In the data rows, the value 128 means zero.
Here are some points, each followed by its number:
[132 129 128 149  91  89 156 104 128  87 128 145] 0
[133 123  93  98  97 122 149  95 148 100 161 167] 1
[147 136 103 136 138  85 113 101 112 175  83 138] 2
[148 127 107 148 130 123 122 134 150  67 122 104] 3
[ 59 122 136 135 133 142 169 148 151  93 138  73] 4
[146 147 129 121 116 122  82 128 135 165  80 165] 5
[140 140 134 133 145 132  87 129  93 199  79 146] 6
[188 119 140 148 119 121 149 129 125 170 161 162] 7
[127 135 154 141  84 105 149 126 160  79 119 152] 8
[175 156 173 127  96 129 165 151 147 168 145 181] 9
[130 131 143 119 139 154 115 158 161 119 114 113] 10
[ 82  94 108 116  99  90 156 120 129  89 156 120] 11
[127 116 135 151 127 136 117 144 113  93 101  94] 12
[107 119 119 136 155 118 145 122 120  76 154  91] 13
[147 151 146 120 174 129 122 121 111 170 109 124] 14
[128 137 139 118  97  98 154 111 131 118 120 133] 15
[ 81 105 129 144 101 123 135 143 161 107 107 108] 16
[113 118 169 109 106 114 146 176 136 182 155 143] 17
[129 135 120 134 150 130  93 120  94 189  77 137] 18
[106 108  84 133 117 116 128 113 163  68 149 124] 19
[110 113 122 137 155 109 139 118 107  70 142  98] 20
[144 141 150 127 101 137 132 135 109 155 132 184] 21
[ 92  98 115 114 101  88 166 119 124  96 171 126] 22
[134 124 170 125 132 153 109 171 123 192 113 128] 23
[137 139 110 124 123 140 176 122 153 136 166 141] 24
[148 157 159 159 149 131 131 146 177 106 113  94] 25
[ 90 119 150 133 135 150 135 151 122 129 139  93] 26
[135 124  81  99 111 123 148  93 154  94 167 154] 27
[163 119 126 152 144 124 116 138 130 120 106  99] 28
[146 142 124 108 121 135 111 123 137 126 109 147] 29
[128 162 136 154 144 112 108 113 119 140  90  98] 30
[161 165 129 154 162 104 127  99 106 137 121 119] 31
[158 129 105 127 101 131 145  93 104 124 103 183] 32
[ 88 101 136 105 154 156 115 155 120  75 178  87] 33
[101 103  95 154 123 129  65 149 147  73  97  93] 34
[110 119 123 151 102 114 111 129 168  88  86 126] 35
[111 126 123 117 191 135 110 127 118 131 136  58] 36
[107 135 140 124 125 146  99 150 139 169 116 142] 37
[127 107  77 132 106 130 116  98 122  66 118 112] 38
[125 108 116 139 132 139 163 126 131  79 143  88] 39
[ 97 130 132 127 127 149  91 144 137 152 118 124] 40
[136 115 134 146 125 132 126 134 109  90 104 101] 41
[135 134 131 124 127 111 157 120 157 105 131 130] 42
[115 119 148 107 158 144 141 141  73 173 186 141] 43
[130 135 141 118  97  97 157 109 135 110 126 138] 44
[121 105  80 133 106 129 120 102 130  50 128 111] 45
[ 91  92 102 142 138 138  55 132 141 134  90 115] 46
[161 125 115 140 118 159 154 131 134 117 140 153] 47
[117 132 135 109 113 151 121 128 132 143 138 135] 48
[119 115 155 151 137 116 158 142 157  87 113  84] 49
[127 133 163 159 135 110 154 132 140  96 131  98] 50
[146 115 152  99 177 149 121 143  84 145 130 135] 51
[ 83 140 138 125 162 113  93 137 136 156  96  94] 52
[150  97 139 122 146 108 148 116  79 156 200 122] 53
[152 141 145 100 164 158 156 130 104 121 154 148] 54
[139 128 100 102 113 128 136  99  92  95 134 174] 55
[173 142 147  86  99 163 172 110  98  80 124 190] 56
[123 160 134 152 137 110 102 118 123 141  86 104] 57
[176 139 138 126 168 170  93 148  80 183 109 133] 58
[125 131 114 155 134 116 104 124 155 116  78 110] 59
[104 133 103 139 158 169 111 149 159 127 123  90] 60
[126 144 136 127 137 113 132 130 165 114 106 118] 61
[116 142 145 129 111 147 115 162 186 148 100 118] 62
[141 137 123 134  95 121 178 105 143 106 145 129] 63
[123 140 126 122 129 124 140 124 151 151 137 118] 64
[137 126 110 143 109 114 109 112 131 125  97 157] 65
[108 166 137 108 125  98 127  91 101 133 117 169] 66
[146 127 104  98 112 135 135  98  92  98 137 186] 67
[154 126 137 127 114 138 112 150 154 136 101 142] 68
[170 125 149 144 141 129 116 147 125 125  99 108] 69
[133  97 142 111 113 146 152 148 106 151 159 157] 70
[143 143 125 144 144 135 150 142 132 130 181 114] 71
[139 132 128 147 145 142 143 149 131 142 184 106] 72
[166 143 173 118 117 121 132 130 108 204 120 181] 73
[106 129 126 132  98  89 124  94  93  84 101 151] 74
[136 112 146 130 129 119 120 129  64 161 120 126] 75
[150 118 149 113 119 143 114 151 119 180 155 158] 76
[102 121 162 112 111 114 144 167 135 179 151 134] 77
[107 141 139 134 140 133  86 118 125  87  72  98] 78
[138 133 106 145 171 156 116 130 132  73 108  80] 79
[136 115 141 109 123 138 134 130 120 168 200 159] 80
[ 87 128 117 121 111 107 130 104 147 112 112 134] 81
[133 166 148 165  94 151 169 115 177  57 102 131] 82
[ 99 127 127 124 129 151  89 149 138 156 121 128] 83
[144 117 126 115 127 115 139 120 113 129 169 124] 84
[120 116 151  98 105 141 171 145 143 109 166 162] 85
[125 132 102 120 126 125 128 107 137 149 162 117] 86
[101 135 132 124 137 147  85 143 139 155 113 116] 87
[132 130 109 128 108 133 170 129 151 148 162 139] 88
[172 153 172 126  89 127 158 147 147 162 139 187] 89
[111 154 134 129 124 146 170 132 149  98 158 111] 90
[127 158 125 134 122 122 119 123 113 156 124 161] 91
[129 113  97 119 184 145 131 116  88 103 182 123] 92
[ 91 128 116 141 130 132 134 140 175  80 126  99] 93
[135 126 156 112 125 115 170 135 110 159 179 131] 94
[152 148 150 145 127 138  98 155 148 150  65 137] 95
[164 124 131 135 160 102 135 106  82 164 150 115] 96
[149 113 159  91 173 143 135 145  97 131 139 145] 97
[136  74  96 153  97 113 159 118 135  87 173 136] 98
[155 170 139 121 149 131 146  99 109 132  97 171] 99
[133  68 109  87  75 122 157 131 107 138 204 175] 100
[175 121 128 133 100 119 164 100 113 109 150 167] 101
[ 90  89 137 110 116 128 155 142 122 106 174 115] 102
[173 139 134 127 124 136 131 147 127 159 123 142] 103
[148 136  92 102 128 161 122 116 129 126 162 180] 104
[101 121 122 112 113 113 167 119 146  93 134 129] 105
[147 127 178 114 101 146 164 160 145 123 154 190] 106
[106 119 187 116 139 149 117 175 133 113 129 113] 107
[142 129  91 102 104 119 153  87 148  88 161 162] 108
[116 155 108 105 143 137  98 122 110 157 120 160] 109
[181 138 150 141 132 140 143 149 154 154  92 133] 110
[144 132 116 132 152 117 119 126 141 102 130 113] 111
[151  87 126 131 102 129 151 136 119 112 135 145] 112
[ 88 153 119 180 146 116 103  98 139  95  62  75] 113
[138 150 149 120 116 138 160 128 149 145 135 143] 114
[124 116 163 122  83 128 195 146 124 160 168 185] 115
[153 108 117 115 160 145  78 154 122 184 118 144] 116
[152 152 136  98 120 145 162 115 122 153 150 182] 117
[153 129 123 142 162  97 120 102  86 160 135 112] 118
[155 111 115 115 166 146  77 154 121 192 118 145] 119
[135 160 139 106 139 122 152 109 117 138 161 137] 120
[149 166 154 100  84 126 194 124 154 142 140 171] 121
[134 154 144 169 102 155 177 114 174  44 102 119] 122
[135 165 157 108 150 136 171 124 156 116 165 131] 123
[126 110 128  83 113 131 187 109 109  61 181 132] 124
[152 109 121 119 167 150  77 157 121 174 121 139] 125
[182 109 158 112 118 142 123 147 107 177 134 174] 126
[125 116 111 105 100 118 103 118 103 154 153 192] 127
[104 161 184 141 120 125 136 164 161 179  83 153] 128
[157 102 117 115 159 144  84 158 113 180 118 145] 129
[149 126 122 144 159 102 124 104  87 170 135 107] 130
[114 103 120 112 111 120 167 128 102 170 196 138] 131
[ 63 137 104 115 138 114  74 101 118  67  72  98] 132
[118 109 123 158 129  90  78 139 143 137  43 103] 133
[ 85 101 142 144 103 120 120 162 154  96 125  69] 134
[109  79 106 148 114  90  86 137 108 172 101 113] 135
[139 134 107 138 148 129  95 116  95 190  80 133] 136
[119 111  75 133 102 130 113  97 121  63 113 119] 137
[131 130 158 109 120 117 162 134 112 168 180 136] 138
[ 84 152 132 139 146 136  98 133 153 169  94  86] 139
[ 66 136 118 159 118 100  91 125 156 156  94 126] 140
[113 134 132 115 194 139 107 133 111 134 137  57] 141
[144 139  84 144 125 105 116  90 154  94  79 132] 142
[174 135 147 122 138 130 152 118  88  83 133 155] 143
[105 109 108 105  81 131 154 124 144 127 163 150] 144
[117 124 140 119 138 167 104 160 132 127 137 137] 145
[132 175 164  93 154 148 127 120  98 159 104 155] 146
[ 84 115 117 129 130 107 115 129 139 114 123 141] 147
[ 83 141 116 137 104 134  94 138 143 116  81 148] 148
[150 139  97 134 148  91 116  97 110 177  96 128] 149
[ 94 103  97 121 124 124  91 122  99 136 123 123] 150
[105 134 140 125 127 144 101 144 134 157 112 130] 151
[118 170 133 109 125  94 121  83 101 117 102 169] 152
[120 145 106 151 141 110 127 114 127  51  88  76] 153
[133 124 158 133 130 162 138 169 136 138 122 100] 154
Which point above is nearest to each new point? Its number follows each.
[182 148 165 106  72 154 172 137 138 104 171 197] 106
[156 104 137 112 148 109 147 109  70 163 202 135] 53
[143 160 142 111 139 125 154 116 121 136 157 140] 120
[156 145 131  98 118 139 168 111 126 144 153 175] 117
[110 126 195 113 136 147 106 179 130 129 125 118] 107
[142  89 141 117 108 135 138 149 101 152 149 155] 70
[143 106 137 113 139 111 145 111  75 159 197 137] 53
[133 109 128  80 107 129 194 104 103  70 179 140] 124
[162 147 131  93 114 146 161 113 128 153 162 185] 117
[161 158 181 147 142 126 184 123 141  89 151 152] 123
[103 123 131 111 113 121 166 124 141 104 136 137] 105
[141 155 141 113 141 128 143 119 123 139 145 135] 120
[114 102 118 110 117 136 160 134 108 174 187 132] 131
[132 117 150 110 109 141 132 135 123 177 185 173] 80
[138  93 138 112 114 141 147 148  98 152 157 148] 70
[ 98 143 118 123 118 137 137 131 148 124 133 110] 64
[154 130 105 162 168 140 136 116 149  74 120  68] 79
[179 135 129 126 126 140 152 138 137 122 154 182] 47
[140 113 148 110 113 132 136 136 113 182 194 169] 80
[124  82 109 143 118  88 102 133 100 170 110 125] 135
[149 136 157 130 102 140 138 133  97 160 142 180] 21
[ 96  92 124 166 152 107 112 145 145 119 103  26] 134
[146 159 167 120 154 169 126 157 150 204 137 121] 23
[158 128 115 137 113  91 128 110 131 133  94 127] 65
[123 127 106 146 114 112 102 120 145 125  89 149] 65
[154 156 132 152 158 109 126 110 108 147 130 119] 31
[ 96  89 105 141 139 143  54 138 141 143  94 117] 46
[140 132 175 133 128 161 137 169 134 139 117 112] 154
[142 134 124  80 169 162 115 123  90 197 173 138] 43
[112 121 189 115 132 149 119 174 132 116 131 115] 107
[130 112  98 118 178 142 118 124  93 112 176 117] 92
[130 127 105 140 110 115 102 113 141 124  90 156] 65
[ 87 106  75 127  71 159  66 140 162 140 106 195] 148
[ 93 164 134 175 145 117 102 104 138  87  54  88] 113
[143 128 165 135 129 165 149 167 132 138 126 106] 154
[113 155 189 146 112 129 139 175 176 186  83 154] 128
[ 93 152 134 180 135 116 106 106 141  81  58  79] 113
[ 85 103 130 116  82 113 137 147 142 164 144 121] 77
[119 122 192 120 136 146 118 176 137 108 121 108] 107
[156 164 131 146 155 114 131 106 105 143 127 127] 31
[131 116 106 143 101 107 125 122 136 154 101 126] 65
[140 159 142 103  88 123 192 121 155 134 143 155] 121
[ 67 134 117 157 123 103  90 127 161 162  90 121] 140
[142 154 158 124 153 171 128 152 145 199 142 120] 23
[154 104 144 111 148 111 151 115  76 155 198 130] 53
[ 87 157 127 170 133 119 105 105 142  88  62  89] 113
[170 130 132 116 120 130 132 143 117 169 127 147] 103
[143 147 161 107 153 155  90 168 128 193 127 155] 23
[145 132 115 156 162 100 138 100 123  92  99  68] 153
[100 111 187 120 144 150 119 175 131 110 136  94] 107
[121 122 102 142 112 117 111 117 139 118  99 149] 65
[105 113 190 115 144 150 107 174 127 109 131 103] 107
[122 107 117 159 134  87  79 131 140 124  47  98] 133
[166 133 138 128 125 134 131 147 128 162 115 136] 103
[131 148 142 124 132 119 143 131 157 124 114 132] 61
[131 141 127 125 130 118 149 122 153 107 126 129] 42
[144 126 166 139 130 161 143 167 136 134 120 105] 154
[140 115 148 110 112 132 135 134 119 177 193 171] 80
[174 145 143 129 163 164  92 145  74 188 102 135] 58
[ 63 137 104 119 142 108  72  99 120  77  68 100] 132
[149 126 131 128 112 146  63 154 140 190  48 183] 5
[154 163 126 145 154 112 126 105 108 142 132 130] 31
[ 88 129 160 155 127 130 140 149 131 139 149 105] 26
[134 129 166 135 128 162 137 170 138 136 118 111] 154
[156 133 119 133 120 164 149 131 137 129 136 155] 47
[164 135 162 127  91 137 145 130 100 152 145 191] 21
[107  73 116 109 115 138 142 144 121 106 176 133] 102
[101 102 112 120 120 114 108 141 136 120 131 131] 147
[160 103 137 111 141 103 160 111  80 145 202 135] 53
[160 113 104 107 146 106 170 101 113 108 171 102] 84
[153 134 151 125  95 138 137 131 102 153 147 187] 21
[ 68 142 115 159 122 105  89 121 153 149  85 124] 140
[127 131 122 105 177 142 104 133  91 154 142 117] 51
[131 108 127  80 111 130 191 108 109  68 187 136] 124
[156 138 117 137 114  92 129 109 133 133  93 140] 65
[143 125 167 140 126 159 147 169 133 140 125 112] 154
[102 149 131 103 139 139 105 114  95 121 105 157] 109
[ 91 152 135 177 150 114 102 107 142  82  56  74] 113
[114  80  97 147 119  89  90 133 105 164 108 116] 135
[160 136 104 125 103 130 140  88 114 115  98 180] 32
[111 100 114 137 109 104 130 136 143 113 126 142] 147
[158 115 102 135 126 136 134 135 133 122 150 132] 47
[145 139 156 131 100 132 133 132 102 150 134 185] 21
[121 136  66 144 175 128  91  99 128 103 112  73] 79
[154 146 138 101 114 140 165 113 129 152 153 177] 117
[139 109 106 152 142 150 104 124 115 147 100 110] 28
[162 130 134 146 112 113  95 136 163 142  50 136] 95
[152 147 138 105 120 138 167 115 126 148 151 169] 117
[131 101  65 138 131  88  62  96 113 132 123 127] 150
[ 98  98 107 138 138 143  45 142 143 142  85 115] 46
[ 77 126  63 112 119 128  87 103 130 120 134 130] 150
